(in the rows, 128 means zero)
Each named move below is a turn or a mirror, shown by a few rows before and after it. Which moves, in which order, take the first row of each later pair to the second? The first pair is answered.
Z_873:
[116 122 106 144 167 178 107 168 207]  ->  [126 112 115 103 155 157 141 227 146]
[131 111 100 138 144 135 100 151 104]  ->  [130 117  99 149 144 135  93 133 116]
[ 88 176 148 127 145 180 145 183 174]  ->  [ 79 172 146 126 143 179 149 192 175]
Z_561:
[122 149 144 141 131 157 148 141 173]  ->  [125 162 152 148 101 143 159 134 130]
[120 130 131 141 118 117  77 183 111]  ->  [113 137 118 140 163 150  87 179 147]
[116 136 147 157 106 128 119  99  86]  ->  [115 109 135 138 104 103  85 123 125]
Z_212:
[121 116 115 122 135 125 131 116 172]  ->  [123 136 130 129 127 140 139 115 168]
[131 137 135 147 125 164 191  88 120]  ->  [127 147 146 152 118 173 182 108 100]
[144 139 155  90 133 166 183  84 121]  ->  [129 153 177 103 121 182 177 109 108]
[114 119 131 113 120  98  92 135 101]  ->  [112 109 125 105 135  92  88 116 114]
Z_893:
[141 113 128 124 107 111 107  99 148]  ->  [131 123 133 142  96 119  88 132 119]
[127 147 122 149 151 153 118 144  69]  ->  [135 131 109 124 164 146 153  73 112]
[104 106 135 129 110 147 128  91 121]  ->  [ 97  96 133 138 105 143 107 103 138]
[135 113 123  77  97 121 152 192 169]  ->  [137 136 130  86  96 132 170 198 111]
Then:
(2 to 3 moves a pair)
[ 94 146 135 188 112 118  43 123 161]  ->  [140 115 111  88 148  88 152 133  37]  Z_873 Z_212 Z_893
[133 107 140 114 112 101 112 133 148]  ->  [127 130 127 143 134 132 118  84 129]  Z_893 Z_893 Z_873
[126 130 111 146 126 115  60 166 137]  ->  [125 127  99 150 130 110  52 124 117]  Z_893 Z_561 Z_873
[131  81 133  74 133 100 149 135 136]  ->  [106 133 132 137 166 157 138  77 153]  Z_893 Z_873 Z_561
[159  77 101  99 128  67 127  71 107]  ->  [120 111 104 158 123  92  37  85 116]  Z_893 Z_893 Z_873
[131 149  99 125 188 193 162  88 161]  ->  [108 184 134 164 136 187 114 181  79]  Z_893 Z_893 Z_561
[128 156 132 152 138 125 172 132  58]  ->  [125 162 166 159 109 128 179 109 133]  Z_893 Z_212 Z_212
[148 109 116  91 115 109 120 172  72]  ->  [143 116 107 122 135 112 126  50 107]  Z_893 Z_873 Z_561
[112 117 121 148  89  92  73  82 123]  ->  [122 118 110 129 134 129  92 196  84]  Z_873 Z_561 Z_893
[147 157 115 148 154 144 133  93  56]  ->  [167  88 125  72 133  78 138 133 149]  Z_893 Z_873 Z_893
[150 124  95 143 134 140  85 107  27]  ->  [183  94 101  98 140 123 150  45  77]  Z_893 Z_873 Z_212
[153 123 121  99  95 126 175 105 171]  ->  [135 157 134 142  70 156 152 120 175]  Z_212 Z_212 Z_873
[132 151 103 133 166 173 147 156  84]  ->  [115 133  83 157 145 130  78  91 134]  Z_561 Z_212 Z_873
[142 121 140 121 109 122 135 184  60]  ->  [137  88  96 111 158 115  92 139 183]  Z_561 Z_212 Z_873
[144 123 138 123  88 107 144 153  77]  ->  [133 109 132 135  81  97  92 117 176]  Z_893 Z_873 Z_893
[148  97  79 126 180 134  92 100 153]  ->  [141 101  93 132 153 133  78 179 109]  Z_893 Z_873
[137 133 132 149 105  89 130  27 128]  ->  [141 111 115 136 137  93 122  33 187]  Z_561 Z_561
[168 132  96 121 143 108 158  76 128]  ->  [170 126  94 106 172 130 154 144 175]  Z_893 Z_873 Z_561
[149 130 107 120  95 105 118  83  17]  ->  [122 109 133 130  43  77  58  88 177]  Z_893 Z_212 Z_893
[129 122 121 158  98 111 103 122  93]  ->  [140 121 104 120 150 138 151 163  89]  Z_561 Z_561 Z_873
[112  92 108 140 123 121  70  98 198]  ->  [136 124 109 111 172 177 196 145  83]  Z_873 Z_561 Z_561
[142  97 149 102  88  81 116 180 108]  ->  [156  82 129  72 141  89 173 106 150]  Z_893 Z_893 Z_561
[129 159 148 120 122 180 209 105 143]  ->  [110 155 143 142 118 183 158 109 192]  Z_212 Z_873 Z_893
[136 127 123 138 110  94  85  45 102]  ->  [127 119 128 129  99  83  50 157  80]  Z_561 Z_893 Z_873
[ 99 127 153  87 137 123 171 146 137]  ->  [ 85 167 155 125 138 148 149 153 105]  Z_873 Z_893 Z_893
